In the rows, 128 means zero.
Rotation paths and how fast each direction turns (degrees each step)
Each turn is a multiple of 5 degrees from 10 to 175, or 0.
Each row of a path follows its step; steps can be skipped.

step 1: [135 129 119 128 130 126 135 130 114 127 125 135 125 139 119 121 126 130
 133 130 121 126 126 112 113 132 128 128 132 124 119 131 115 141 118 127
 130 127 137 122 121 127]
step 3: [126 128 123 145 119 147 125 132 125 121 126 136 128 134 122 131 131 131
 119 129 129 121 122 129 129 136 122 131 141 138 122 126 124 131 124 125
 113 127 132 122 126 123]
step 7: [131 133 129 141 133 147 121 124 117 128 112 126 135 132 130 128 137 140
 126 134 124 131 136 127 133 127 127 133 120 131 125 131 128 127 129 127
 119 139 130 130 124 137]
step 8: [124 133 136 146 131 129 118 123 121 123 126 128 122 139 128 117 140 131
 124 136 134 121 140 122 127 133 135 124 136 135 125 135 125 123 124 119
 129 121 126 126 124 134]
step 9: [129 122 124 140 137 120 125 124 127 122 123 125 118 121 126 123 140 131
 133 141 130 129 139 121 134 125 133 124 132 123 128 128 125 143 117 132
 117 128 123 122 134 137]
step 19: [131 136 126 133 131 132 121 129 117 127 118 121 125 124 125 123 133 141
 129 122 116 123 126 121 127 139 126 119 138 127 120 125 117 141 120 123
 119 127 135 122 118 125]
step 20: [136 129 134 131 133 129 125 117 114 127 119 126 135 140 122 122 130 135
 128 130 142 129 129 128 129 126 124 127 130 125 112 121 122 129 120 125
 110 122 136 121 129 133]
step 25: [125 128 128 149 133 134 123 119 129 126 118 135 133 128 129 122 131 132
 131 138 128 131 133 136 132 116 131 139 121 129 123 139 124 132 119 130
 118 135 130 121 134 127]
step 28: [126 138 120 130 131 131 125 126 128 120 119 126 128 128 130 126 133 138
 126 130 114 128 120 120 115 137 127 129 131 124 126 131 112 133 122 129
 119 123 121 112 130 132]
Speeds:
[126 125 129 132 127 129 127 129 129 127 128 129 127 127 128 126 125 126
 125 129 126 133 126 127 127 126 127 127 124 125 126 125 125 128 130 130
 127 128 126 129 132 127] -> 95
[127 127 131 128 128 135 128 126 133 129 127 127 128 126 132 127 126 130
 130 127 127 125 128 124 127 126 130 126 126 128 128 130 129 126 127 127
 127 127 126 127 127 128] -> 35
[124 126 132 125 128 128 130 126 128 125 125 127 129 132 129 127 127 130
 126 129 127 129 130 132 124 128 128 130 130 131 130 126 128 128 130 130
 127 128 125 125 128 128] -> 140
[126 127 128 128 127 126 128 130 126 129 126 122 129 127 131 130 127 128
 128 133 131 127 126 126 127 127 129 128 129 129 124 127 128 128 129 124
 131 127 128 127 132 127] -> 160
[127 125 130 127 129 125 131 132 125 130 127 128 124 126 126 128 125 127
 130 130 128 130 128 125 126 128 130 129 127 129 132 129 128 131 125 128
 127 129 126 131 124 127] -> 85

step 3: [135 127 127 133 123 125 129 127 133 124 144 130 127 117 127 128 126 131
 131 121 121 122 140 134 132 124 131 141 128 135 126 118 127 124 122 127
 133 118 119 129 135 131]
step 7: [126 129 135 130 135 125 133 135 129 137 126 128 128 128 129 114 137 125
 130 124 128 132 126 118 127 121 125 122 122 128 143 139 127 135 127 114
 128 130 134 129 138 132]
step 10: [132 131 128 128 121 123 135 135 137 118 138 132 132 124 129 110 123 129
 121 129 125 133 126 119 125 128 128 121 122 127 142 125 125 122 123 130
 127 134 119 125 127 134]
step 22: [122 132 120 133 126 131 142 126 127 134 132 114 124 128 135 120 133 129
 131 132 129 123 130 124 134 126 128 125 124 131 143 126 131 138 117 127
 120 124 133 128 137 129]
step 23: [131 123 133 128 121 126 138 132 132 132 124 113 132 122 127 123 120 125
 126 116 133 137 123 125 138 121 125 133 119 122 143 125 128 125 124 130
 125 136 124 126 132 130]
step 24: [133 132 136 128 120 139 129 129 128 123 131 125 113 127 132 123 133 126
 123 123 137 133 119 129 134 135 135 136 117 118 133 133 128 121 121 120
 128 127 129 131 134 123]
step 25: [129 142 121 122 130 133 136 126 130 125 128 128 127 132 131 120 139 126
 122 131 127 135 124 125 127 128 130 120 118 125 141 131 121 122 131 117
 126 142 133 132 132 134]
step 28: [127 136 121 120 120 125 134 133 141 122 138 133 128 127 132 122 130 120
 131 134 118 116 132 126 123 126 124 124 129 127 134 118 120 133 136 133
 128 137 124 124 131 129]
step 29: [131 131 126 134 116 123 129 129 127 134 137 123 123 122 121 137 124 134
 133 129 121 116 127 135 130 134 126 133 126 126 132 111 122 127 127 133
 126 127 120 117 137 131]
Speeds:
[126 124 130 131 129 126 130 129 131 127 126 126 129 133 130 125 130 130
 126 130 128 131 126 129 128 127 127 131 125 129 130 126 129 127 125 127
 127 129 130 130 128 124] -> 25
[129 131 129 127 126 129 128 127 127 125 127 126 126 131 130 127 131 124
 129 130 128 125 128 131 127 127 131 127 128 125 126 129 126 132 130 130
 127 129 129 130 125 124] -> 110
[129 123 128 122 127 128 129 128 130 127 129 130 127 128 129 125 129 128
 129 128 130 130 128 126 131 131 129 129 133 127 127 128 129 127 127 129
 132 130 129 128 129 125] -> 100
[133 128 127 126 130 130 130 127 125 126 131 130 130 128 127 127 129 129
 122 127 127 129 128 128 126 126 130 127 128 126 128 128 131 124 129 126
 127 128 127 130 126 126] -> 45
[128 126 127 128 126 131 128 127 128 130 124 128 122 128 131 126 125 127
 125 129 128 130 128 126 129 130 129 126 127 128 132 131 127 127 128 129
 126 130 124 130 126 130] -> 25

step 3: [125 128 135 135 131 110 131 125 123 126 130 129 125 113 132 135 129 132
 122 130 122 127 144 129 125 131 121 130 127 123 130 127 122 121 117 126
 138 135 130 131 118 126]
step 5: [131 134 123 132 125 131 119 124 135 134 128 141 135 129 133 122 130 134
 119 126 127 128 121 125 130 128 143 137 128 119 123 131 123 127 119 130
 124 143 137 125 126 123]
step 7: [135 127 128 118 117 130 118 133 124 125 144 127 126 132 135 120 132 128
 137 124 131 120 140 139 129 126 127 126 131 127 138 129 120 123 124 126
 133 131 125 116 124 130]
step 8: [127 116 133 137 133 123 125 140 119 133 133 129 136 119 129 124 125 126
 132 118 139 135 126 114 118 126 128 129 127 119 125 127 122 140 124 133
 124 134 132 131 128 121]
step 11: [139 121 132 127 119 123 129 125 122 125 124 131 133 116 141 126 132 128
 138 123 126 133 127 140 122 128 134 126 136 125 124 124 138 123 129 130
 123 133 123 142 129 117]
step 12: [130 137 127 123 124 123 113 129 134 122 133 134 129 129 127 125 130 128
 122 126 125 135 133 119 129 140 119 135 131 119 129 128 128 124 114 137
 136 138 130 126 139 129]
step 16: [133 143 118 134 121 127 125 130 124 123 134 132 129 130 123 119 136 135
 133 125 133 128 125 137 122 132 136 119 129 122 119 113 118 136 124 132
 125 130 128 125 123 126]
step 18: [132 127 136 127 121 129 119 122 129 135 119 130 129 129 124 129 127 126
 139 128 131 118 137 138 124 130 122 121 138 128 136 124 130 113 120 129
 123 136 121 138 122 133]
step 29: [122 123 135 133 119 122 131 126 134 139 128 126 139 126 137 126 116 139
 140 127 135 124 128 131 123 130 130 126 128 133 132 129 130 127 132 123
 130 137 132 139 120 115]
Speeds:
[125 129 126 128 120 130 128 125 128 126 126 128 127 128 128 127 129 129
 127 127 131 127 130 132 131 127 130 124 130 131 128 128 126 127 127 127
 128 131 129 128 129 127] -> 160
[127 128 127 128 129 128 131 126 130 131 129 128 131 129 126 130 125 129
 128 129 128 127 125 131 129 126 126 129 127 131 128 125 129 123 128 132
 128 128 133 126 126 129] -> 95
[130 127 127 128 127 126 130 130 131 130 129 131 127 126 129 126 127 126
 124 124 128 131 131 128 129 125 128 128 126 128 126 133 127 126 127 126
 129 126 128 126 124 126] -> 10
[129 128 126 126 130 126 132 129 127 129 130 124 127 131 124 131 130 130
 126 132 128 125 130 130 126 124 129 129 130 127 126 131 128 127 127 127
 129 130 126 128 130 126] -> 100
[125 127 129 127 128 126 129 129 127 131 126 128 131 123 125 124 127 129
 129 129 130 127 130 128 125 126 127 126 126 128 125 128 132 129 131 125
 128 129 129 129 131 131] -> 155

step 6: [140 136 134 123 131 136 133 124 124 123 139 131 126 132 122 120 127 122
 136 134 128 133 119 127 128 132 126 129 125 132 117 138 114 133 131 123
 129 122 126 132 135 123]
step 7: [137 130 127 136 123 140 140 127 132 134 127 123 130 129 131 130 136 120
 130 130 130 118 130 130 136 137 127 122 134 116 132 134 129 124 128 117
 122 127 139 131 123 124]
step 8: [135 127 131 125 125 133 120 134 125 128 128 134 120 136 134 130 123 125
 133 124 137 133 123 116 143 135 122 123 134 119 117 137 128 132 131 129
 127 125 119 123 133 133]
step 9: [141 134 133 126 123 141 133 126 127 128 133 130 135 129 119 124 134 139
 130 139 132 120 119 133 133 130 130 130 128 131 126 136 123 136 138 125
 132 120 135 127 132 120]
step 12: [140 124 135 133 132 139 135 131 127 125 118 134 122 133 120 133 139 133
 128 129 129 127 121 132 134 128 128 125 131 126 125 141 129 144 135 124
 125 124 130 121 129 120]
step 17: [140 114 119 126 120 135 131 116 122 130 132 131 123 134 128 134 132 123
 137 131 126 133 122 133 131 138 126 124 126 123 120 134 131 133 134 122
 130 126 128 138 130 121]
step 22: [131 128 126 129 118 125 130 122 131 133 126 133 123 128 123 135 121 119
 130 130 136 129 130 121 124 127 126 117 131 120 126 142 122 140 134 115
 134 117 132 124 130 124]
step 26: [140 127 126 124 127 126 130 122 122 119 118 132 124 140 129 136 127 125
 141 131 133 130 135 126 140 127 126 128 146 128 122 131 120 136 130 123
 126 129 125 122 130 132]
step 28: [132 122 126 128 128 132 135 122 141 132 121 122 119 134 127 137 124 125
 127 133 129 118 129 135 127 143 122 121 130 122 115 135 117 134 131 127
 123 134 131 129 134 131]
Speeds:
[131 128 131 132 127 130 128 127 123 128 129 131 128 124 128 128 126 130
 127 126 128 128 125 128 128 131 125 127 129 128 130 130 133 128 127 131
 127 126 128 129 128 125] -> 10
[128 130 128 129 129 124 131 127 126 130 128 126 129 124 129 127 124 126
 127 128 127 125 127 131 129 129 132 127 132 130 127 130 126 132 126 127
 127 127 128 130 124 129] -> 115
[132 128 126 128 134 128 129 129 129 129 129 129 122 127 128 130 132 130
 127 126 126 127 131 126 126 132 129 127 130 131 127 128 130 128 130 129
 130 128 126 128 127 131] -> 160
[127 130 128 131 128 128 126 127 129 128 126 127 126 124 129 129 129 124
 128 126 130 128 130 126 130 127 122 125 130 125 131 126 126 127 126 123
 131 129 128 128 127 129] -> 100

step 0: [113 119 133 119 127 140 127 135 125 128 130 129 126 134 128 129 128 127
 117 131 138 122 130 129 132 124 126 137 133 117 115 138 131 127 135 123
 134 125 126 129 132 131]
step 5: [126 127 121 132 124 144 126 127 123 141 126 128 141 125 123 135 125 122
 137 123 126 121 123 128 133 128 124 132 135 128 137 132 140 124 125 123
 130 132 136 120 129 123]
step 10: [120 124 128 127 124 124 125 127 122 133 131 127 122 127 131 137 143 117
 134 132 142 130 138 137 128 124 123 131 127 125 132 119 137 137 138 131
 130 133 132 127 127 135]
step 11: [120 128 131 122 126 129 135 118 127 122 126 122 128 126 130 123 126 121
 133 123 122 110 131 120 136 127 129 130 136 134 129 136 140 124 130 132
 113 128 124 133 133 122]
step 13: [117 122 131 114 134 133 126 130 125 130 123 122 132 137 131 127 121 121
 122 130 133 120 126 122 122 122 130 129 125 136 120 132 131 137 119 121
 130 139 129 132 139 125]
step 18: [117 131 134 132 121 136 134 126 121 139 130 117 138 123 134 130 120 130
 130 126 127 126 131 131 131 125 132 134 132 114 122 127 140 123 125 122
 128 119 131 122 133 133]
step 21: [137 126 124 121 121 133 127 122 136 135 123 123 131 140 127 139 134 125
 132 135 127 115 123 131 127 139 116 138 121 126 137 129 135 128 123 132
 124 127 125 129 129 125]
step 24: [124 128 142 122 124 124 123 116 124 127 139 121 130 119 133 120 129 120
 133 119 127 131 125 131 134 132 133 133 139 127 137 135 137 129 121 127
 127 136 131 133 133 122]
step 27: [132 117 131 132 124 136 137 128 128 128 123 127 126 135 133 118 139 118
 135 128 125 119 135 126 126 123 129 137 122 120 115 131 135 122 132 139
 128 124 129 129 133 121]
Speeds:
[126 126 129 130 129 126 126 124 130 129 127 132 127 126 127 132 127 127
 129 128 127 127 133 127 129 127 128 127 130 126 129 129 125 132 124 128
 127 125 126 130 127 125] -> 80
[126 128 130 125 129 128 129 127 130 125 127 127 130 132 131 132 126 129
 129 127 126 128 126 130 128 128 130 132 129 130 132 129 130 128 128 127
 129 126 123 128 129 131] -> 140
[127 126 129 131 127 127 126 128 130 132 128 126 131 133 129 126 124 130
 128 128 129 124 128 129 126 127 126 127 123 128 126 129 124 127 127 128
 130 128 126 127 128 129] -> 80
[127 127 131 127 133 129 130 130 128 127 126 131 128 129 126 125 132 127
 128 127 134 127 131 129 125 128 128 125 128 129 129 129 127 130 129 124
 131 128 127 129 129 131] -> 110

step 0: [121 131 122 130 125 123 135 131 133 136 126 126 138 110 125 124 132 139
 136 133 129 132 117 134 113 125 125 125 123 122 127 125 134 120 127 123
 135 139 125 125 129 118]
step 1: [123 128 121 129 144 121 126 136 130 127 127 122 139 124 128 133 126 131
 126 121 136 126 126 128 108 131 126 133 120 128 130 128 127 128 125 131
 123 132 145 137 118 130]
step 2: [118 136 136 137 128 126 129 136 139 132 126 126 133 127 137 121 140 141
 124 131 126 125 127 134 120 125 132 118 119 127 136 121 127 125 114 134
 135 127 129 134 118 128]
step 3: [131 135 135 129 143 127 135 137 134 140 124 125 131 118 145 124 123 126
 137 124 134 120 125 131 128 132 140 130 121 130 129 134 135 129 129 131
 130 138 137 133 124 120]
step 16: [121 131 123 129 120 115 137 129 133 138 119 127 127 126 119 123 129 121
 129 141 129 124 127 122 124 122 136 115 120 122 122 119 138 130 132 127
 139 129 137 125 124 123]
step 25: [119 136 123 130 119 128 128 132 128 129 123 139 134 112 129 133 116 140
 125 133 139 122 123 128 138 131 130 141 125 128 129 123 128 129 131 129
 127 118 115 126 133 122]
step 27: [125 137 132 130 124 127 125 120 130 127 122 126 139 126 126 130 119 139
 111 132 134 119 126 128 121 119 131 130 128 120 142 125 135 141 128 128
 127 124 121 134 133 139]
step 28: [128 126 132 130 127 124 124 133 125 132 123 137 127 127 136 133 125 130
 131 141 122 128 120 121 132 127 129 131 122 130 149 130 141 134 130 127
 119 125 127 145 133 118]
step 29: [128 127 134 118 124 121 130 132 126 126 132 137 130 128 128 133 123 142
 118 126 133 124 114 133 128 130 137 116 137 127 138 130 139 143 136 123
 128 130 136 123 129 124]
Speeds:
[129 127 131 130 129 127 130 129 130 129 128 129 126 126 126 124 129 125
 128 127 126 127 131 130 129 126 131 128 128 127 130 125 127 130 129 128
 127 127 124 134 127 130] -> 100
[128 127 131 129 124 130 131 127 126 129 128 128 126 126 130 126 127 130
 127 126 133 130 128 131 125 129 130 133 130 131 129 126 129 128 128 129
 126 127 129 126 130 131] -> 175
[129 125 127 127 130 126 130 128 128 129 129 126 128 128 130 132 131 130
 126 130 131 126 125 131 129 127 127 128 126 129 130 128 130 128 130 124
 125 125 123 127 127 129] -> 10
[128 125 127 129 126 130 125 132 127 130 131 129 128 127 131 125 128 129
 132 131 126 129 127 130 129 129 127 129 127 124 128 127 131 127 124 130
 126 127 126 126 130 129] -> 140
[127 127 128 131 128 128 129 127 126 129 129 127 132 129 125 126 124 130
 126 130 128 127 127 126 128 128 130 127 128 129 128 127 125 131 126 130
 130 122 126 125 124 127] -> 155

step 0: [128 128 130 126 130 134 129 132 130 118 123 127 121 130 129 128 142 124
 140 128 115 124 119 123 126 122 124 139 128 119 134 133 136 129 126 124
 139 129 136 123 121 128]
step 7: [142 119 128 131 138 122 137 120 126 121 138 113 130 133 116 131 132 129
 131 132 130 131 131 124 124 128 123 125 124 133 124 123 119 128 134 127
 134 131 123 123 136 122]
step 11: [132 131 129 122 128 131 111 129 128 132 128 135 126 127 129 127 136 113
 118 125 128 139 124 130 120 123 123 132 132 134 125 129 134 115 135 127
 126 130 127 123 135 137]
step 15: [130 128 132 131 122 137 131 131 126 119 139 131 118 127 128 126 122 126
 127 125 138 124 121 118 130 128 121 127 135 127 125 118 121 136 134 138
 130 131 132 142 118 128]
step 20: [130 129 122 126 135 131 133 122 131 136 127 124 118 133 110 133 113 138
 129 127 126 128 132 119 133 130 120 130 132 125 129 132 124 124 134 133
 122 132 136 127 130 120]
step 21: [124 130 127 123 119 129 123 127 137 124 129 142 124 111 135 130 124 131
 119 122 122 132 119 126 131 128 129 127 131 120 124 132 126 127 128 122
 139 125 132 140 134 130]
step 24: [125 118 138 127 124 124 121 124 122 130 123 126 125 131 124 137 129 129
 119 125 132 138 135 131 129 126 129 128 124 128 124 134 142 129 134 118
 133 130 113 137 131 137]
step 26: [125 131 131 123 127 139 125 115 118 121 115 123 124 129 129 133 133 139
 126 130 121 132 128 127 138 132 135 139 128 128 126 123 118 119 136 130
 128 126 132 136 130 134]
step 28: [122 126 124 139 123 132 115 129 129 130 122 126 129 127 124 123 129 137
 122 141 143 123 120 125 120 128 120 134 125 129 127 116 118 127 132 133
 129 123 128 126 123 125]
Speeds:
[130 130 129 131 129 127 127 132 129 126 126 129 127 126 125 130 130 132
 125 128 124 129 126 128 128 126 130 132 129 128 129 127 128 129 127 134
 131 127 128 129 128 128] -> 140
[127 128 128 128 130 130 128 130 130 132 126 132 128 128 129 129 128 127
 129 127 127 128 130 124 125 129 129 127 130 131 125 133 132 127 128 127
 133 130 131 128 129 128] -> 35
[128 131 130 126 128 127 128 126 127 127 129 125 125 132 124 128 133 131
 129 125 128 128 131 129 126 129 128 126 128 128 130 128 130 131 126 127
 130 128 129 127 132 129] -> 60
[127 129 125 131 128 127 127 126 126 127 132 126 129 130 132 130 129 131
 130 125 128 129 126 123 130 128 131 128 129 126 127 127 127 125 130 126
 132 125 127 131 129 129] -> 135
[125 131 129 132 125 130 128 131 126 129 128 130 128 127 132 124 132 129
 126 128 131 127 130 129 128 128 128 124 129 128 129 127 127 127 127 130
 127 130 128 131 127 124] -> 110
[128 127 127 131 128 131 130 125 127 129 130 126 128 129 130 128 128 127
 129 130 127 131 131 132 128 123 128 132 126 125 126 129 130 126 125 130
 128 129 131 130 131 129] -> 55

step 0: [140 130 128 118 139 126 134 130 118 124 122 129 142 128 122 131 127 135
 121 125 129 135 127 123 129 118 121 133 137 132 120 136 127 127 124 128
 124 125 132 131 132 125]
step 3: [135 120 142 132 117 129 136 128 129 138 130 125 131 118 121 123 126 127
 130 138 129 130 126 132 133 117 125 123 122 133 123 137 125 128 127 126
 125 134 131 138 133 125]
step 7: [133 117 127 129 130 128 126 126 121 111 126 130 123 119 124 129 133 128
 126 125 138 133 125 124 128 123 128 122 125 126 125 135 135 131 123 123
 117 124 125 141 136 135]
step 9: [127 121 131 131 127 123 131 126 122 123 123 128 126 126 129 137 126 138
 123 132 140 129 132 117 130 122 122 131 135 127 128 136 128 127 116 121
 122 121 116 140 125 134]
step 12: [134 128 128 120 121 135 122 120 127 133 124 130 129 123 119 132 129 126
 127 133 126 126 128 124 129 117 134 130 111 122 125 132 132 120 123 126
 130 115 133 140 132 132]
step 15: [135 133 125 130 124 136 143 129 124 122 120 127 126 133 129 131 128 127
 127 117 129 130 123 138 126 127 124 132 125 129 117 142 130 127 126 123
 124 129 137 136 128 139]
step 20: [136 125 130 130 126 132 127 129 122 133 128 134 128 125 126 127 131 129
 126 130 138 133 124 126 117 134 119 126 114 119 132 146 133 125 115 126
 126 134 128 130 125 134]
step 27: [141 126 134 118 128 126 131 134 119 135 124 120 136 126 119 139 120 134
 122 128 128 126 132 122 127 128 123 132 134 128 129 135 126 125 114 122
 133 123 130 134 125 127]
step 30: [133 124 129 128 126 130 136 132 130 130 128 137 128 118 123 130 125 123
 127 129 131 135 124 123 137 111 123 126 118 125 117 142 126 128 133 126
 126 127 132 139 126 123]
Speeds:
[129 128 126 126 131 127 127 129 124 127 125 126 124 126 125 129 124 130
 127 126 128 128 126 129 126 127 129 127 126 127 132 127 129 127 130 128
 130 124 129 130 129 129] -> 145
[129 128 130 124 128 130 125 129 130 127 128 128 126 129 129 133 130 129
 130 130 128 128 128 127 130 129 127 132 130 126 126 125 128 128 127 126
 131 123 128 129 127 130] -> 25
[126 132 130 128 128 127 131 129 131 129 125 128 126 132 130 129 130 131
 130 125 130 127 130 133 128 127 127 124 125 124 128 129 126 127 128 128
 130 127 130 126 129 127] -> 160
[128 124 127 130 125 128 127 126 128 129 128 128 126 129 125 129 129 128
 130 133 129 133 128 132 130 131 125 127 127 128 131 130 128 132 127 130
 128 125 126 127 130 128] -> 170
[128 128 125 127 130 132 130 132 129 128 130 131 126 128 126 130 129 124
 130 126 127 129 128 126 130 130 131 128 123 127 127 129 130 131 127 125
 130 129 128 127 130 126] -> 45
